In the rows, 128 means zero.
One turn moves each row of this set onto another row. After a few examples, where does it send each row asked below?
j_16: [157 165 117 105 130 118 142 130 139 103 105 129 125 137 126 121 120 152
 107 156 114  98 114 136 144 124 134]
j_112: [146 169 142 126 129 114 179 128 134 131 119 100 102  81 132 127 108 156
 133 128 132 116 109 120 128 124 137]
j_738: [137 157 116 138 118 115 127 147 138 133 112 115 139 141 120 114  95 160
 117 118 137 115 109 138  91 117  94]
j_409: [122 156 131 110 108 141 121 122 137 170 153 125 131 130 115 101 126 170
 140 116 120 132 113 123 145 124 131]
j_220: [119 127 162 136 100 140 139 105 147 145 127 124 137 153 133  94 112 149
 136 127 133 121 122 150 143 120 131]
j_490: [133 158 143 121 129 129 180 124 119 144 121 104 109  96 139 121 113 142
 140 126 141 123 122 116 133 126 148]
j_664: [130 157 138 122 125 125 178 130 120 141 122 103 104  94 142 120 116 145
 141 125 140 125 124 114 131 125 147]
j_555: [130 150 129 137 114 103 143 148 150 133 121 102 148 142 131 109 100 159
 112 123 116 124 115 131  95 117  98]
j_825: [150 132 148 156 112 127 131 146 125 111 140 130 138 129 126 138 113 148
 122  99 114 131 125 129 135 112 102]
j_562: [145 162 128 122 126 129 165 129 121 139 108 113  93  88 119 120 113 146
 140 122 142 113 111 118 121 124 148]
j_343: [142 160 121 105 127 115 150 133 137 103 116 121 132 143 147 121 123 152
 111 158 113 107 128 132 153 125 132]
j_920: [148 166 145 124 129 115 180 125 136 134 117 100 103  83 128 124 109 151
 131 129 127 116 107 118 126 124 141]
j_269: [140 173 122 117 109 130 110 125 147 155 145 128 115 112 101 110 117 187
 135 116 121 119  95 132 137 121 117]
j_87: [125 138 125 129 114 121 138 144 135 147 115 112 151 155 125 102 106 143
 118 118 125 126 121 128  93 119 112]
j_799: [156 125 157 149 115 131 137 137 129 120 135 132 145 134 114 131 115 137
 117 100 105 130 120 126 131 113 113]
j_20: [130 166 141 116 107 118 131 125 159 156 160 111 131 115 119 107 120 186
 129 123 102 130 104 125 146 123 118]
j_303: [135 152 160 150 101 111 137 114 170 117 131 113 125 127 134 110  98 179
 126 133 125 110 105 161 142 117 103]
j_894: [139 154 143 134 126 113 149 133 145 140 122 106 162 146 128 114  92 154
 110 125 127 120 109 137 101 120  95]
j_645: [124 168 139 143 118 121 144 129 136 125 122  90  97 106 146 130 133 164
 134 124 131 121 118 148 148 124 165]
j_643: [142 147 144 143 105 140 115 105 147 133 111 139 116 137 107 105 101 162
 135 123 150 101 100 163 132 118 118]
j_941: [134 171 148 116 114 123 134 117 155 158 161 113 138 116 120 111 115 185
 129 124 111 128 101 130 150 124 114]
j_525: [152 128 140 154 108 129 125 149 125 112 132 135 131 129 116 133 117 145
 123  96 111 129 123 126 127 111 109]
j_902: [107 131 144 144  89 130 130 123 146 131 131 120 122 146 147  97 115 161
 143 125 136 124 131 150 143 116 123]
j_912: [129 160 133 138 116 126 138 129 136 132 111  98  91 108 128 122 138 155
 133 121 125 118 114 144 138 123 178]
j_870: [142 162 149 135 123 124 148 118 146 134 110  95 101 106 118 122 134 152
 124 124 115 114 102 145 138 125 179]
j_268: [159 128 149 152 110 124 132 145 134 113 131 132 135 127 110 131 116 143
 117  99 100 127 117 126 125 111 111]
j_243: [138 139 164 142  97 110 142 111 179 126 123 113 126 130 118  96 108 166
 121 133 103 112 102 151 133 117 122]
j_473: [126 150 128 135 122 126 136 139 127 143 121 114 155 154 135 113  96 151
 121 119 146 124 121 137 102 120  97]
j_223: [134 137 130 142  90 129 112 122 155 128 107 135 101 134 106  94 113 162
 136 121 130 105 106 153 122 114 128]
j_466: [145 171 130 113 114 134 115 117 148 161 143 130 122 115  94 108 116 180
 132 117 119 117  91 131 137 123 122]
j_514: [145 160 113 103 130 131 139 129 123 110 108 134 128 148 137 121 122 146
 116 153 130 102 126 135 150 125 137]
j_458: [121 163 130 113 110 142 119 122 133 166 156 125 130 128 122 107 121 176
 142 116 131 131 114 128 149 124 122]
j_41: [161 131 153 151 118 137 130 135 122 119 132 139 143 133 111 136 111 140
 120  98 118 126 117 131 131 114 108]
j_683: [139 179 144 145 128 124 141 120 136 124 119  96 100 102 137 138 122 168
 131 125 142 112 105 156 149 125 157]
j_40: [145 160 127 103 131 119 153 128 136 107 116 122 137 145 144 121 121 149
 109 158 113 106 125 133 154 125 134]
j_404: [161 137 152 156 118 128 131 139 127 111 136 133 140 127 117 141 107 148
 119 100 117 125 116 133 134 113  99]
j_935: [146 166 131 123 130 131 165 125 118 139 109 114  95  88 122 125 109 147
 140 122 150 113 110 121 124 124 144]
j_740: [139 163 160 134 131 133 155 108 138 141 118  95 115 114 129 126 129 148
 126 126 127 117 107 148 148 128 176]
j_875: [143 156 110 102 126 128 138 133 126 109 106 133 125 148 135 118 126 145
 116 152 123 104 128 132 147 124 141]
j_427: [146 150 128 131 123 121 135 135 141 144 107 118 149 146 107 108  96 148
 111 120 128 113 103 135  88 119 105]
j_661: [140 171 150 138 133 139 143 109 127 137 115 103 109 112 130 134 124 154
 132 123 148 112 107 155 150 128 167]
j_914: [156 168 115 107 130 117 140 131 137  99 107 129 124 136 131 125 117 156
 109 156 119  97 116 138 147 124 128]

j_799 goes to j_41
j_220 goes to j_643
j_16 goes to j_40
And these:
j_112 goes to j_664
j_409 goes to j_466
j_555 goes to j_87
j_870 goes to j_740

One turn moves each row of this set onto another row. After a few examples, where does it send each row asked below?
j_563: [106 136 124 124 114 139 129 131 129 121 106 121 121 131 137 144 123 121
 117 141 120  77 124 114 123 144 108 127 131 135 189  97]
j_709: [ 84 111 125 142 121 141 111 112 110 162 139 109 120 122 145 122 132 145
 122 136 113 130 112 134 125 125 113 144 165 129 149 105]
j_161: [106 133 104 148 127 158 133  98 121 128 129 148 100 127 137 142 138 121
 146 102  81 146 131 150 120 129 115 126 117 139 183 119]
j_216: [136 138 128 124 108 166 134 121 134 127 129 110 116 128 132 137 116 115
 137 109  89 100 145 142 109 141 113 128 177 128 161  95]
j_200: [100 127 123 145 112 168 125 114 129 118 105 120 116 117 147 155 132 119
 149 125 108  85 111 131 141 139 124 128 126 141 186 108]
j_806: [140 116 137 142 122 137 133 105 131 156 153 154 126 108 120 149 133 124
 147 123 100  97 116 103  97 137 103 122 142 135 178  93]
j_930: [126 134  94 129  95 148 124 112 124  96 139 134 110  96 118 117 118 116
 135 127 107 112 144 117 167 140 104 133 123 129 159  87]
j_631: [ 95 138 118 116 125 136 125 134 112 155 138 129 109 143 135 109 132 105
 158 110 101 145 149  99 156 130  98 125 116 137 156  86]
j_698: [112 143 130 137 108 142 127 102 118 149 134 164 130 129 138 102 119 117
 145 130 104 169 131  98 125 128 113 131 126 157 143 109]
j_835: [106 134 128 143 114 141 123  96 116 152 152 157 132 120 133 115 124 119
 162 122 102 161 120  93 133 111 115 133 128 158 139 109]
j_386: [113 125 102 130 122 125 134 120 123 129 131 155 112 149 117 117 119 128
 110 129 104 132 147 118  92 140 107 128 131 128 188 106]
j_824: [115 139 131 133 120 133 124  99 104 157 151 158 127 124 145 117 125 115
 140 128 107 163 127 102 131 122 104 133 115 159 143 104]
j_74: [125 104 132 162 123 173 125 105 125 145 150 162 122 111 144 141 129 107
 142 129 110 112 129 100 123 165 118 111 130 142 180 102]
j_185: [116 140 129 127 123 151 134  84 149 142 148 138 153 122 138 134 134  89
 140 115  92 108 133 103 126 161  96 111 144 138 165  99]
j_333: [ 83 124 102 157 110 146 147  99 140 119 127 151 112 152  97 127 116 115
 152 120  88 131 134 107 124 124 129 121 140 125 169 104]
j_231: [117 136 144 144 120 157 150 102 134 146 130 165 122 134 128 145 123  93
 129 140  98 105 137 105 128 159 108 112 130 136 163  71]
j_814: [133 132  94 120  94 141 121 108 128  98 140 135 118  90 117 119 121 128
 146 119 101 108 134 129 154 127 103 142 131 130 156  88]
j_235: [109  92 116 127 109 135 110 129 113 160 144 147 120 135 133  98 120 133
 179 114 111 139 136 102 135 124 114 142 127 133 159  97]
j_660: [104 141 119 104 119 147 118 130 123 151 125 139 120 137 149  98 134 119
 166 103  90 153 148 124 136 130 100 135 124 143 156  94]
j_853: [107 145 131 139 122 139 125 117 110 149 148 163 117 124 130 117 123 124
 144 130 105 160 127  87 124 111 112 130 127 161 143 101]
j_569: [123 136  94 113 100 148 121 115 128  93 140 143 121  99 124 116 118 123
 133 127 103 107 145 126 159 132 104 140 129 133 152  78]
j_287: [ 81 122  97 124 150 132 125 108 120 129 172 142 125 143 123 146 132 118
 126 110  94 116 139 113 122 114 105 127 130 136 172  94]
j_531: [108 136 130 127 114 129 125 100 118 153 150 163 141 133 131 108 117 121
 146 132 105 153 127  93 123 115 109 138 131 155 135  97]
j_330: [119 134 125 126 120 175 131 111 125 127 145 105 122 132 147 147 119  93
 130 107  92  99 152 140 140 149 112 121 161 130 156  90]
j_95: [ 74 124 129 143 118 140 124 113 110 159 129 107 115 137 138 119 126 125
 107 147 117 134 125 121 140 137 111 133 158 125 144  95]
j_610: [120 123 121 110 105 127 120 131 123 158 123 144 119 137 131  93 124 136
 173 111  97 143 138 118 117 122 103 143 134 133 160  96]
j_125: [ 95 110 123 138 114 145 126 133 108 157 135 147  99 143 127 113 123 117
 175 119 105 141 141  98 157 122 117 131 116 134 153  81]
j_374: [ 95 115 119 124 123 140 118 116 128 125 134 116 139 126 140 153 125 122
 135 130 119  64 114 111 134 131 111 135 134 135 180  96]
j_389: [119 118 128 143 115 163 139 123 116 132 147 109 106 140 125 150 109  96
 124 126 108  92 152 114 140 149 118 118 159 122 159  82]
j_926: [ 99 128 124 138  98 153 134 117 144 115  94 126 125 130 127 138 117 122
 146 137 110  78 115 116 128 138 125 130 143 132 179 102]
j_239: [ 82 114 131 161 112 153 123 112 107 160 121 115 103 126 139 123 128 137
 124 144 113 140 115 134 135 132 123 136 157 127 148 103]
j_592: [ 79 136 128 139 113 143 124 114 123 155 119 106 116 127 131 116 132 141
 123 136 102 136 115 133 121 124 113 139 174 128 145 103]
j_895: [143 101 126 130 111 157 119 119 121 136 152 115 124 124 136 139 111 125
 136 114 105  89 140 134 107 139 116 135 174 125 166  98]
j_4: [117 137 133 133 122 172 131 106 155 134 135 165 139 112 135 137 132 120
 156 117  81 107 124 116  99 141 114 121 158 147 166  92]
j_286: [131 121  97 128  99 145 122 114 117 102 145 144 107  94 120 126 117 126
 137 130 110 105 138 126 163 129 107 142 119 130 156  77]
j_792: [130 121  92 126  97 149 116 123 125  95 144 142 113  89 116 116 116 134
 141 127 109 107 138 115 151 129 109 140 133 132 162  88]
j_559: [101  90  99 138 117 139 126  75 122 135 150 158 140 150 141 125 116 115
 141 117  99 126 138 142 129 139 119 140 119 126 168 105]
j_431: [133  95 130 157 104 175 131 116 114 135 143 122 105 128 132 147 107 113
 145 122 108  95 141 131 129 144 131 129 161 122 162  92]
j_533: [ 71 130 127 140 117 153 121 100 119 156 126 106 126 131 150 119 133 126
 123 135 103 138 119 142 143 134 113 137 161 130 139 102]
j_451: [106 114 120 125 109 152 118 100 130 125 115 121 145 126 161 142 125 115
 139 128 115  79 118 139 140 150 114 138 125 136 181 107]

j_631 goes to j_660
j_559 goes to j_333
j_792 goes to j_286
And these:
j_563 goes to j_451
j_216 goes to j_895
j_531 goes to j_835
j_95 goes to j_533
j_4 goes to j_806

